0: < 0.730 -1.451 -0.463  2.097 -0.266  0.384 -1.228  1.423  2.306 -0.767  0.705 -3.746 -0.894 -0.653 -0.619 -1.733>
1: <-1.518 -0.999 -1.223 -1.257 -1.563 -0.296  0.259  0.620  0.128  0.302 -0.305 -1.022  0.257 -0.950  1.582 -1.858>
2: < 0.849 -0.189  0.490  2.981 -1.328 -3.848  0.130 -1.070  1.432 -1.435 -1.315 -1.163  2.228 -0.729  0.493  1.550>
3: <-1.271  1.085 -0.007 -0.459  0.912  0.213 -0.509 -1.093 -0.105 -0.251 -0.853  2.110  0.384  2.046  0.840  1.361>
4: < 0.788 -0.220 -0.520 -0.420 -0.093 -1.041  0.904  0.379 -1.572  0.514  0.002  0.998 -0.016  0.926  0.508  0.853>
5: <-1.278 -0.349 -0.727 -1.258 -0.509 -0.613 -0.056 -0.890 -1.293  2.125 -0.337  0.598 -0.682 -0.767  0.531 -1.449>
6: < 1.392 -1.136  1.589  2.636 -1.237 -2.299 -0.847 -1.115  1.739  0.483 -0.210 -1.626  0.989 -0.410  0.331  0.367>
7: <-0.935  0.918 -0.052 -0.476  0.009  0.571 -0.584 -0.125 -0.276 -0.065 -0.721  0.741  0.623  0.277 -0.162  0.286>
8: <-0.685  0.683 -1.121 -0.574 -1.169  0.882 -0.975  1.539  0.297 -0.750  1.222  0.031 -1.331 -0.616 -0.390 -2.227>
9: <-0.934  1.361 -0.115 -0.714  0.622  3.827  0.193  0.869  1.621 -2.924  0.145 -0.422 -0.720  1.027 -2.073 -0.391>
10: <-0.176  0.170 -0.343 -0.844  1.173  0.746  1.973  0.513 -1.278 -1.714 -0.756  0.112 -0.189 -0.122 -0.992  1.171>
11: < 0.420 -0.232  1.306  1.193  0.264 -2.736 -0.918 -1.669 -0.508  1.600  0.330  0.026  0.983  0.765  1.579  0.837>
12: < 0.377 -0.767  0.510  0.418 -0.278  0.618 -0.745 -0.420  0.712  0.203  0.248  0.443 -0.010  0.852  0.492  0.253>
13: <-1.074 -0.014 -1.338 -2.127 -1.096 -0.741  0.685 -0.993 -0.541  0.202 -0.489  0.541 -0.402 -2.219  0.705 -1.590>
14: <-1.177  1.649 -0.297 -0.395 -0.186  0.634 -0.240  0.618  0.102 -1.894 -0.666  0.336  0.277  0.176 -1.383  1.140>
15: <-1.275  1.093 -0.466 -0.767  0.917  0.066 -0.119 -0.571 -0.276 -0.152 -0.573  1.974  0.200  0.229  0.834  1.352>
16: <-1.666 -0.202 -1.961 -3.469  0.225  1.169  0.732  0.331 -0.838  0.729 -0.136  0.665 -2.037 -2.259 -0.875 -1.041>
17: <-0.880 -0.103 -0.387 -1.355  1.519  2.702 -0.643 -0.144  0.285 -1.112 -0.237  0.809 -0.368  1.960 -0.485  0.606>
18: <-0.678  0.809 -0.037 -1.009  0.647  2.187 -0.347 -0.276 -0.696 -0.607 -0.044  1.097 -0.053  2.114 -0.054  0.765>
19: <-0.870  0.153 -1.600 -0.181 -0.679  1.379  0.878  2.344  1.083 -1.388  1.232 -1.595 -1.435 -0.339 -0.628 -2.111>
20: < 2.012 -0.533  0.147  0.244 -0.318 -0.145 -1.194  0.046 -0.514  0.093 -0.376 -0.011  0.636  0.882 -0.586  0.296>
21: < 0.861  0.253  0.536  1.212  0.154 -0.054 -0.026 -1.117  1.248  0.270  0.183 -0.692  0.296  0.459  0.849  0.664>
22: < 1.183 -0.650  0.139  1.175  0.464 -0.296  0.572  0.504  1.526 -0.078 -0.079 -0.201 -0.060 -0.199 -0.385  0.222>
23: <-1.154 -1.736  1.034  0.966  0.696  1.188  0.065 -1.130  0.394 -0.495  0.780 -0.940 -0.021  1.224  0.015  0.068>
24: <-0.974  0.095 -1.268 -2.124  1.055  2.216  0.325  0.044 -1.233 -0.531 -0.640  1.950 -0.503  2.294  0.344  0.561>
25: < 1.957 -1.416  1.592  0.606  0.386  1.174  0.821  0.182  1.524 -0.240  0.978 -1.110 -0.627 -0.145 -0.700  0.357>
26: < 2.117  0.169 -0.473 -0.288  0.003  0.256 -0.626  0.310 -1.517  1.410 -0.060  0.036  0.569  0.258 -0.296 -0.594>
27: <-0.394  0.529 -0.755  0.012  0.032 -1.865  0.270 -0.190 -0.507  0.603 -0.208  0.360 -0.220 -1.237 -0.256 -0.803>
28: <-0.122  0.895  0.362  0.675 -0.051 -0.618  2.124 -0.015 -0.959 -1.864  0.332  0.410  0.410 -1.789  0.123  1.428>
29: <-2.090  1.888 -1.192 -0.801  0.557  0.548  1.530  0.089 -1.607 -0.961  0.859  1.215 -0.171 -1.449  0.025  0.803>

< 0.965  0.068  0.662  1.448 -1.308 -1.854 -1.289 -1.061  0.485  1.058  0.248  0.778  0.978  1.139  1.259 -0.083> 11 21 12
<-0.004  0.054  0.783  0.124  0.050  1.062 -0.348 -0.800  0.419  0.758  0.692  0.069 -0.356  1.199  1.184  0.547> 12 21 23
<-2.193  1.954 -0.812 -1.219  0.853  0.404  1.600  0.399 -1.164 -0.780 -0.098  1.439 -0.320 -1.305 -0.281  0.654> 29 15 10
< 1.897 -1.342 -0.488 -1.097  0.935  2.348 -0.212  1.811 -1.170  1.063  1.027 -1.529 -0.009  0.208 -0.584 -1.460> 26 20 25
<-0.714  0.161  0.428 -0.060 -2.439 -1.926 -1.373 -0.634  1.031  0.953 -0.414 -2.048  0.509 -1.042  0.825 -2.345> 1 27 6
< 1.226 -0.349  0.586  1.179 -0.573 -0.304  1.075  1.962  1.597 -2.523 -0.689 -1.543 -0.239 -1.827 -2.073  0.354> 22 25 28
< 2.615 -1.199  1.489  2.070 -1.304 -2.587 -0.884 -0.571  1.761 -0.259 -1.098 -0.429  1.633  0.273  0.770  0.280> 6 2 21
< 0.874 -1.777  0.517  0.715 -0.442  1.954  0.706  0.895  1.482 -0.724  0.979 -1.019 -1.106  0.151 -1.024 -0.077> 25 22 12
< 1.329 -0.927  1.058  0.815 -0.028  0.184 -1.114  1.385  0.855  0.069 -0.211 -2.538  0.285 -0.325 -0.689 -2.467> 0 22 25
<-0.677  0.996 -0.340  0.480 -0.262 -0.767  1.146  0.291 -1.008 -1.423 -0.059  0.946 -0.260 -1.561 -0.536  1.452> 28 29 10
<-1.564  0.339 -2.561 -2.869 -1.437 -0.044  0.439 -0.182 -1.492 -0.056 -0.786  1.295 -1.190 -1.214  0.829 -1.641> 13 16 5
<-0.642  0.099 -0.310  0.045 -0.404 -0.756 -0.098  0.534  0.407  1.201  0.380  0.265 -0.534 -0.009  0.188 -0.772> 27 12 7
< 2.256 -0.398 -0.065  0.402  0.008  0.928 -1.228  0.436 -1.581  1.501  0.516 -1.261  1.169  0.393 -0.669 -1.530> 26 20 12
